In the rows, zero is written as 128.
Each path below is one point turned by a fixed rotation once a step. After each direction that follows a path, write how fast that rotation turns it, in degrees each step (0 if it stays still).
Each turn is a multiple of 5 degrees from 10 to 175, or 0.
Each row of a path follows its step; steps can be skipped.
Path 1:
step 0: 121	125	124	102	132	140	142	124	126	120	132	105	162	144	134	125	118	129	128	126	167	135	113	147	130	119	117	125	144	126	122	126
step 1: 137	119	138	140	126	121	148	110	114	137	123	114	128	119	110	127	138	156	153	137	149	126	119	122	127	118	125	142	115	162	139	124
step 2: 129	141	112	161	115	146	127	109	134	103	129	131	140	123	143	146	136	126	135	123	108	124	110	109	117	131	110	142	106	130	129	129
step 3: 121	136	118	143	139	152	137	131	125	119	113	111	120	122	141	114	127	110	115	152	129	134	136	147	104	116	149	149	127	105	120	134
step 4: 143	98	132	98	163	142	124	126	136	111	134	117	144	124	116	120	120	132	128	138	131	121	120	128	134	120	121	152	151	126	130	129
step 5: 129	136	121	113	128	122	130	123	101	123	132	109	147	120	114	119	149	119	162	134	128	118	135	129	124	129	103	122	118	141	158	123
step 6: 123	146	128	125	103	159	151	103	116	119	117	140	134	115	135	130	117	114	141	114	132	139	108	117	124	126	135	129	118	135	124	102
step 7: 114	122	128	161	121	138	138	133	124	135	128	119	147	145	132	115	144	132	123	140	128	146	109	138	133	108	133	164	142	120	112	121
step 8: 132	124	132	144	152	131	119	137	137	103	121	116	135	130	98	139	112	137	134	130	135	97	121	143	108	106	117	144	126	135	122	133
step 9: 134	143	103	106	150	132	134	112	111	113	128	112	120	121	139	137	145	141	138	129	147	126	126	125	116	136	102	135	110	107	136	129
step 10: 131	132	135	113	128	144	139	103	132	127	121	132	148	106	136	114	125	128	129	152	122	148	119	136	132	129	151	143	100	137	154	123
step 11: 120	123	118	139	102	157	151	124	134	115	145	115	146	134	123	115	132	123	128	133	111	122	127	131	134	119	120	145	161	141	139	142
Speeds:
125	128	134	127	126	120	134	114	132	131	131	128	126	125	134	130	127	131	131	138	124	123	126	126	128	122	122	119	127	123	134	117
85
129	133	122	127	120	135	125	132	134	132	135	128	133	120	123	125	132	135	134	137	133	131	125	126	128	132	131	118	133	134	122	124
70
121	134	122	130	131	132	123	124	118	130	136	122	123	125	131	128	114	120	123	130	132	131	126	128	130	135	125	125	121	125	123	123
110
134	127	130	131	126	128	134	128	119	124	132	135	130	138	128	123	130	120	128	124	133	126	124	135	134	131	129	121	135	136	133	118
60
136	122	123	134	131	131	132	122	134	123	130	123	123	130	138	128	127	130	123	136	130	127	129	129	126	136	130	124	125	137	134	141
45
130	136	133	131	136	139	129	133	128	131	127	132	128	137	129	118	123	131	130	130	130	133	130	117	126	120	119	126	126	128	135	131
0
139	130	121	131	130	121	126	128	119	127	123	119	124	129	115	132	126	133	130	125	123	125	122	117	128	130	125	122	131	129	134	128
100
Path 2:
step 0: 121	119	123	107	130	112	129	128	140	125	104	75	131	111	125	126	116	128	118	125	124	119	127	125	128	135	129	145	132	133	133	109
step 1: 136	132	120	131	110	133	115	121	116	138	126	154	116	138	132	151	143	120	133	131	123	125	131	149	111	99	140	132	156	141	144	129
step 2: 135	144	134	121	113	125	134	114	137	119	129	119	125	132	126	76	125	129	124	151	128	114	123	121	140	141	127	149	111	138	133	126
step 3: 146	131	130	115	137	150	112	126	139	123	125	106	112	131	126	170	120	127	131	133	105	110	130	131	134	115	127	113	138	116	126	136
step 4: 128	130	120	128	112	116	117	123	97	130	130	143	128	144	134	120	155	127	133	132	160	115	102	123	147	134	114	142	128	122	130	118
step 5: 137	129	121	133	121	133	107	126	150	114	132	119	144	125	136	130	111	142	115	138	110	120	154	145	115	150	134	143	120	106	107	128
step 6: 117	130	115	136	134	104	131	141	123	145	138	129	131	134	137	135	147	100	153	129	112	105	123	121	153	114	124	111	143	131	121	135
step 7: 94	128	141	134	104	142	126	135	142	90	115	137	127	125	137	124	129	135	127	122	141	119	128	126	118	142	118	147	122	115	145	124
step 8: 126	135	131	124	137	127	102	136	98	153	127	120	130	117	126	126	118	121	127	117	105	107	142	144	122	143	144	106	120	143	122	140
step 9: 117	134	99	113	114	132	152	139	125	107	119	134	145	142	139	117	115	123	143	145	134	137	113	138	132	114	106	116	135	124	146	126
step 10: 127	130	145	134	127	149	136	127	128	158	133	130	120	128	128	134	128	159	128	130	122	105	151	111	113	159	127	132	134	125	143	124
step 11: 140	132	110	130	127	97	149	120	108	119	110	118	130	138	143	139	114	125	120	115	117	121	100	131	133	124	139	121	111	127	129	152
Speeds:
131	119	116	123	126	131	123	129	115	128	126	130	130	123	132	122	126	125	126	133	129	135	134	129	123	129	131	129	137	125	122	118
90
138	138	130	122	121	136	141	122	118	126	127	121	124	134	127	129	128	131	129	129	127	130	134	130	131	130	132	127	131	134	135	127
45
121	131	129	128	124	129	126	131	129	132	123	120	130	134	127	128	121	135	117	130	124	125	128	122	132	125	141	123	126	131	115	125
135
125	130	122	127	127	137	134	125	129	135	131	123	135	125	135	136	134	116	126	126	126	130	113	134	127	122	130	125	130	127	125	128
135
125	124	135	119	134	130	131	132	124	140	130	133	127	129	131	122	132	132	126	122	121	125	130	135	141	125	126	137	128	127	127	124
170
123	123	123	120	129	122	136	123	130	121	128	121	125	137	131	119	122	125	135	123	134	127	122	131	126	127	131	132	119	123	126	123
160
Path 3:
step 0: 126	113	136	110	140	120	118	142	152	115	105	135	108	129	125	123	105	136	129	142	122	139	96	123	143	125	114	113	127	176	120	146
step 1: 121	139	129	116	91	152	111	130	137	129	129	145	132	111	120	120	102	108	96	150	129	127	121	119	104	156	132	127	135	149	129	114
step 2: 123	118	123	125	127	139	157	117	110	146	123	122	121	111	148	136	81	153	114	127	116	133	134	104	117	119	126	127	135	147	155	143
step 3: 134	145	126	119	119	127	142	143	118	154	139	107	121	132	126	146	132	124	89	129	127	119	150	110	105	113	95	143	127	128	98	116
step 4: 126	133	115	136	125	115	139	128	102	115	127	105	119	132	147	125	135	134	128	135	113	178	100	139	115	109	99	136	124	130	118	147
step 5: 90	118	131	125	139	140	118	130	139	135	127	127	136	134	117	110	158	134	120	167	146	132	115	132	99	110	114	121	112	146	110	117
step 6: 135	113	135	141	144	155	119	142	151	124	116	133	125	140	153	139	109	118	142	136	123	151	101	111	121	139	133	115	121	171	116	142
step 7: 119	111	130	104	109	124	121	132	138	137	127	152	149	111	116	126	102	125	103	154	98	116	134	117	112	157	122	120	118	140	110	139
step 8: 118	121	129	149	95	139	152	112	108	117	131	114	109	117	139	140	90	121	115	123	119	111	114	98	121	118	116	117	139	140	134	138
step 9: 127	152	102	123	139	116	132	144	112	147	106	104	127	113	115	137	114	123	100	150	136	121	140	105	108	110	103	141	112	116	127	132
step 10: 132	117	123	140	112	134	146	131	121	151	129	122	114	133	161	137	143	113	128	135	126	158	97	139	97	100	118	152	122	116	121	133
step 11: 115	121	135	128	137	109	117	137	129	137	126	153	137	135	113	141	143	161	137	154	139	145	115	128	108	105	101	111	104	149	110	132
Speeds:
117	117	131	129	126	128	132	116	127	131	134	130	128	129	128	123	124	139	133	126	130	120	126	131	121	118	131	126	128	127	129	126
125
124	126	131	130	132	128	124	126	139	126	137	119	132	125	126	131	125	128	130	135	126	120	117	130	135	140	131	129	126	132	127	133
55
128	129	127	130	124	130	129	137	135	131	124	132	129	143	125	117	131	131	138	131	121	129	122	129	128	130	126	123	122	132	133	122
60
125	134	115	131	123	133	131	129	129	131	126	135	128	123	124	129	125	128	123	118	118	118	131	129	128	131	134	126	132	139	129	134
60
128	131	125	126	140	136	136	121	129	136	122	123	130	121	131	123	129	125	136	123	134	124	130	119	131	131	124	127	121	132	126	121
110
Path 4:
step 0: 107	135	134	99	164	128	129	113	178	126	123	116	107	143	121	130	135	117	135	121	113	128	113	138	136	131	132	122	119	132	135	110
step 1: 103	125	131	146	129	129	131	144	134	136	158	132	123	124	103	129	107	149	125	159	146	130	143	126	120	135	120	146	126	125	155	162
step 2: 180	125	128	136	133	130	127	136	93	144	103	125	117	124	142	136	130	142	93	122	131	136	136	123	124	134	105	129	133	138	131	120
step 3: 114	110	129	136	107	117	120	123	117	123	121	123	159	125	146	126	147	123	151	99	103	137	124	103	141	125	154	119	116	143	105	136
step 4: 120	160	132	103	133	156	126	116	136	116	148	139	140	132	128	127	126	94	138	129	157	118	108	143	138	130	145	123	125	109	141	108
step 5: 131	117	109	134	130	126	151	131	153	124	130	103	107	152	98	106	116	141	140	153	117	135	122	152	117	140	106	142	136	123	123	132
step 6: 131	136	137	152	134	107	120	129	103	132	121	154	125	115	139	143	130	147	113	151	125	108	158	127	98	107	125	128	150	131	119	143
step 7: 130	118	132	117	117	110	117	131	138	124	105	124	116	116	139	129	132	108	94	83	124	130	125	110	159	110	122	118	117	143	128	117
step 8: 104	109	134	110	130	148	134	130	149	140	145	130	154	104	133	131	126	134	164	122	133	135	120	118	123	146	140	117	104	104	147	127
step 9: 139	151	134	110	139	145	121	122	106	133	144	111	101	160	115	134	118	147	122	150	138	137	121	152	135	158	139	141	138	134	137	124
step 10: 154	128	108	168	120	122	121	148	125	115	121	138	145	140	109	128	141	132	136	144	112	138	139	111	128	114	109	150	134	142	105	146
step 11: 120	134	128	141	141	127	149	108	111	125	113	147	139	121	167	131	131	98	113	103	136	104	120	135	115	107	126	108	120	142	121	123
Speeds:
127	133	123	127	128	127	121	128	130	120	116	129	129	117	138	126	130	122	130	119	125	128	129	135	127	132	132	137	122	128	129	135
90
132	126	127	133	126	132	137	133	129	119	129	141	125	125	121	126	127	124	128	125	132	136	125	133	136	119	128	123	124	128	139	133
115
128	132	133	135	133	121	132	132	128	142	133	122	121	117	128	120	131	124	125	122	128	127	125	124	123	121	128	131	129	130	134	131
70
126	120	128	119	129	115	120	133	133	128	124	130	120	125	120	138	129	130	128	126	133	122	131	131	122	128	125	121	124	128	134	130
55
132	132	125	140	124	135	124	122	129	123	129	124	118	129	122	127	127	132	129	128	122	118	131	126	124	137	130	127	129	123	140	129
90
128	135	123	130	131	125	133	124	130	133	123	132	117	132	125	127	131	130	133	139	138	131	136	127	132	130	128	138	118	126	123	132
85
125	125	126	130	137	127	131	120	128	133	127	125	129	130	132	132	131	133	129	130	123	131	132	137	129	126	145	117	131	130	129	138
130
129	143	128	124	139	128	134	134	121	120	124	126	123	128	132	131	127	132	121	125	136	125	122	124	127	132	128	118	130	123	126	126
155
Path 5:
step 0: 118	124	127	112	123	124	136	123	127	123	135	99	146	127	118	116	128	146	129	130	125	113	117	128	135	157	125	126	108	100	105	113
step 1: 133	145	134	118	117	139	133	121	134	116	133	112	140	123	123	140	117	150	132	128	148	124	112	116	123	162	129	130	101	125	139	149
step 2: 126	140	141	122	121	135	126	101	141	131	146	116	131	143	133	133	151	136	133	139	129	135	98	146	128	158	141	141	122	119	136	124
step 3: 144	115	134	126	128	119	108	111	127	112	125	115	115	134	130	145	138	135	120	122	109	129	102	120	139	159	113	134	108	128	142	122
step 4: 134	123	132	136	133	121	113	128	120	133	138	106	111	128	118	125	136	139	122	138	137	126	115	120	138	158	137	141	102	111	97	111
step 5: 144	129	131	113	127	123	116	121	128	121	139	101	137	125	101	141	126	122	130	142	159	134	112	121	138	143	119	128	102	135	124	143
step 6: 137	127	132	124	123	133	120	102	111	132	141	107	151	133	126	119	153	131	129	126	152	119	102	143	139	132	142	136	111	126	136	119
step 7: 149	136	120	133	127	130	110	94	119	120	117	128	128	129	132	151	145	129	111	122	140	129	119	111	124	142	129	130	99	125	147	120
step 8: 152	130	109	127	131	121	121	131	125	136	145	122	114	145	128	140	154	123	117	139	139	139	114	121	127	145	149	133	113	124	118	97
step 9: 157	117	119	108	127	102	120	121	116	102	136	104	130	123	116	150	126	123	124	130	134	143	113	123	127	122	132	127	112	134	116	120
step 10: 151	127	126	121	124	136	127	110	111	119	146	102	121	121	126	119	131	139	130	108	160	125	130	137	137	120	150	139	116	129	116	111
step 11: 145	148	110	115	128	132	123	87	139	114	133	113	126	137	115	142	137	118	115	117	153	127	144	129	126	126	122	121	116	124	137	121
Speeds:
117	126	120	134	124	123	126	132	128	125	135	131	123	129	121	127	130	123	124	125	126	128	127	115	126	129	122	131	129	119	134	118
85
121	125	127	129	125	129	131	122	126	137	136	133	129	129	133	123	128	127	131	134	128	128	128	138	133	128	137	130	129	117	118	118
175
130	125	126	129	122	126	127	124	126	126	129	132	134	119	134	138	124	128	130	131	130	142	136	129	137	131	116	126	127	123	130	129
170
133	127	119	134	133	122	132	125	131	141	117	123	128	133	127	131	119	132	126	122	133	122	130	128	128	136	125	129	133	123	128	124
100
Path 6:
step 0: 123	125	122	116	132	132	95	142	141	133	134	159	136	113	159	108	134	128	124	123	117	128	116	140	123	119	118	125	134	147	103	110
step 1: 132	121	110	82	117	120	123	125	137	133	120	141	151	126	146	129	111	119	125	114	133	119	121	148	123	160	125	134	111	121	126	138
step 2: 147	133	104	114	118	129	97	110	118	122	133	116	138	103	112	102	140	132	119	124	115	116	124	131	104	134	136	131	105	123	133	114
step 3: 161	129	128	131	120	114	114	115	158	113	116	137	154	122	124	123	131	138	117	161	131	106	139	128	126	138	125	141	132	145	129	139
step 4: 121	139	136	136	138	130	108	126	140	153	92	124	147	104	128	151	129	150	130	141	121	121	132	113	115	139	140	138	108	114	131	128
step 5: 139	139	134	113	138	130	135	123	157	143	128	129	138	116	129	130	163	135	127	133	152	146	134	125	97	104	130	149	136	118	121	124
step 6: 121	113	141	136	145	131	142	138	124	157	128	138	134	110	154	122	152	127	115	134	143	97	145	148	106	139	117	125	127	132	131	129
step 7: 136	113	111	127	120	114	119	141	101	149	133	108	150	132	128	148	144	126	122	122	145	134	145	159	118	125	141	139	128	113	126	149
step 8: 135	121	99	146	119	141	123	162	134	132	130	122	133	105	111	113	130	135	144	134	129	117	136	153	109	107	134	113	142	144	123	133
step 9: 104	126	104	134	136	138	112	148	143	122	119	148	167	153	120	143	125	118	130	136	130	109	137	142	130	131	121	134	140	129	111	128
step 10: 90	135	92	119	125	122	131	134	129	131	108	136	133	130	130	109	130	143	146	117	114	139	127	131	103	130	137	153	112	129	117	131
step 11: 134	136	103	113	130	139	152	116	129	122	139	148	150	122	119	92	130	132	115	124	130	120	153	122	125	141	135	148	149	120	118	116
Speeds:
136	131	139	132	127	129	136	138	123	140	128	121	126	129	135	135	130	130	123	126	133	131	129	125	125	126	124	133	131	132	125	120
45
119	128	129	137	131	129	125	132	122	133	123	126	119	117	131	119	127	133	131	128	119	123	123	127	121	129	128	121	121	133	130	124
175
131	140	124	124	124	136	133	124	125	127	137	124	126	119	123	129	125	130	135	127	130	132	126	131	122	118	138	131	128	125	132	123
125
136	127	127	129	123	121	127	134	125	128	127	121	130	131	115	129	126	125	123	132	130	118	130	127	133	122	136	120	118	137	128	128
70
Path 7:
step 0: 112	117	138	113	140	102	135	118	147	150	141	153	137	112	125	132	133	131	107	97	134	124	144	127	140	158	140	145	133	131	124	136
step 1: 136	124	124	118	146	127	116	120	115	129	136	130	122	107	98	164	134	139	116	124	126	140	137	152	136	123	148	138	102	127	138	100
step 2: 136	122	138	140	126	111	134	98	123	115	143	133	97	110	103	113	127	108	122	104	128	119	134	110	118	127	143	129	120	116	103	112
step 3: 132	151	138	117	149	114	129	128	128	122	133	142	115	120	132	155	123	143	127	92	132	119	134	110	146	162	140	150	126	130	125	142
step 4: 146	116	131	140	111	125	111	131	130	113	143	120	108	102	110	147	140	153	117	125	129	144	133	153	138	137	139	141	108	101	132	130
step 5: 136	120	116	145	144	102	131	120	117	116	136	135	102	103	142	104	105	122	126	103	136	130	142	125	143	125	147	110	117	116	113	124
step 6: 136	139	133	123	161	103	133	134	137	133	153	137	118	121	130	135	123	156	104	110	119	120	137	142	125	134	136	156	150	129	121	147
step 7: 119	116	130	119	121	98	106	108	142	129	152	124	135	110	118	139	136	143	105	127	138	135	133	156	148	137	134	120	106	113	128	108
step 8: 139	118	131	124	146	117	125	111	120	116	142	147	114	116	111	132	95	119	132	114	141	126	157	128	128	105	162	125	132	135	115	111
step 9: 149	143	146	104	145	100	135	108	139	132	151	117	104	124	105	135	128	132	116	110	124	127	122	115	137	139	117	155	138	126	124	133
step 10: 133	115	143	122	110	130	96	123	133	126	148	150	127	98	116	146	140	139	120	106	142	134	136	125	159	149	138	120	114	130	130	128
step 11: 159	107	123	135	142	127	147	126	122	129	129	130	96	102	113	132	102	128	140	105	124	140	154	138	130	125	141	136	110	124	137	121
Speeds:
122	123	138	126	122	131	134	135	128	124	124	124	138	126	122	131	120	131	131	128	133	129	132	141	133	138	128	129	124	127	128	126
110
131	120	122	135	132	128	131	140	128	136	128	129	127	120	137	117	128	133	123	126	124	132	129	136	131	129	123	124	129	127	132	136
55
129	128	119	123	126	127	120	132	132	138	136	121	133	127	128	136	133	123	135	127	127	125	123	132	126	136	136	128	127	130	121	137
115
133	119	130	127	131	132	136	118	141	124	131	127	127	130	126	125	131	131	130	137	123	130	133	128	119	131	126	131	122	123	124	136
155
137	134	128	129	130	126	129	134	125	131	130	117	122	132	117	131	129	133	126	133	122	128	121	138	124	125	121	137	129	126	133	123
140
128	131	131	124	132	126	136	131	128	136	124	126	126	144	129	129	126	125	118	121	135	134	130	124	130	130	130	135	131	124	124	138
120
126	121	128	133	129	129	117	122	130	138	121	136	130	128	130	140	126	135	129	130	131	130	122	128	130	127	120	132	128	118	127	127
115
Path 8:
step 0: 125	108	143	156	152	102	138	143	116	119	142	140	116	142	105	138	137	155	119	139	134	112	127	113	107	127	119	116	100	157	131	148
step 1: 148	112	128	111	120	167	119	107	138	121	130	107	103	102	118	154	128	128	119	146	109	118	147	133	153	119	149	137	117	127	106	133
step 2: 109	131	133	133	123	114	125	153	78	120	113	142	125	121	107	122	122	130	134	135	106	153	116	108	116	115	118	147	94	112	137	137
step 3: 131	151	91	141	142	142	135	119	109	102	122	135	124	121	139	151	142	125	135	146	135	106	142	143	160	120	121	118	150	129	97	134
step 4: 141	119	136	135	105	118	136	128	119	96	100	124	147	157	110	116	115	120	108	119	117	157	131	110	111	98	147	143	146	132	128	125
step 5: 118	142	119	131	155	103	147	132	121	137	116	123	130	116	135	125	163	123	115	107	108	79	142	112	152	139	141	134	131	141	127	126
step 6: 123	111	136	112	119	126	148	152	128	111	145	111	83	139	113	128	124	121	122	149	145	149	152	126	118	114	144	134	154	147	142	116
step 7: 118	139	156	139	163	126	136	113	139	124	129	122	112	140	111	153	129	135	115	109	105	109	137	114	119	141	107	148	107	111	114	158
step 8: 106	115	124	112	97	141	136	128	125	118	104	123	122	106	129	158	130	116	117	164	145	128	151	135	148	111	127	128	107	125	161	128
step 9: 108	160	125	127	137	134	132	114	96	108	143	122	120	133	123	130	134	97	130	112	122	143	90	112	114	119	135	128	127	107	112	161
step 10: 112	128	132	171	108	136	157	127	122	111	109	130	156	126	133	151	140	143	131	150	132	106	146	129	119	120	129	99	138	147	122	116
step 11: 158	122	132	107	114	113	133	105	116	119	151	121	124	143	141	120	121	98	116	114	110	117	129	109	127	100	170	132	116	139	119	139
Speeds:
125	121	122	125	128	129	132	124	130	123	138	121	133	133	131	127	126	124	129	130	126	144	134	130	130	122	132	132	122	126	129	117
155
124	126	128	133	137	134	120	128	127	123	135	130	126	134	136	125	120	119	124	125	126	116	123	129	134	130	134	135	126	124	126	128
175
139	131	122	125	127	123	127	135	122	124	123	134	129	129	129	120	121	127	133	125	118	126	136	128	133	125	123	131	134	130	119	119
40
128	131	131	138	138	127	126	124	126	122	134	124	124	133	123	130	122	133	131	129	131	128	131	141	120	122	122	121	137	129	125	127
110
122	125	126	118	132	117	127	130	121	128	135	129	139	128	126	126	121	132	121	126	128	130	128	124	119	131	127	130	128	126	121	140
155
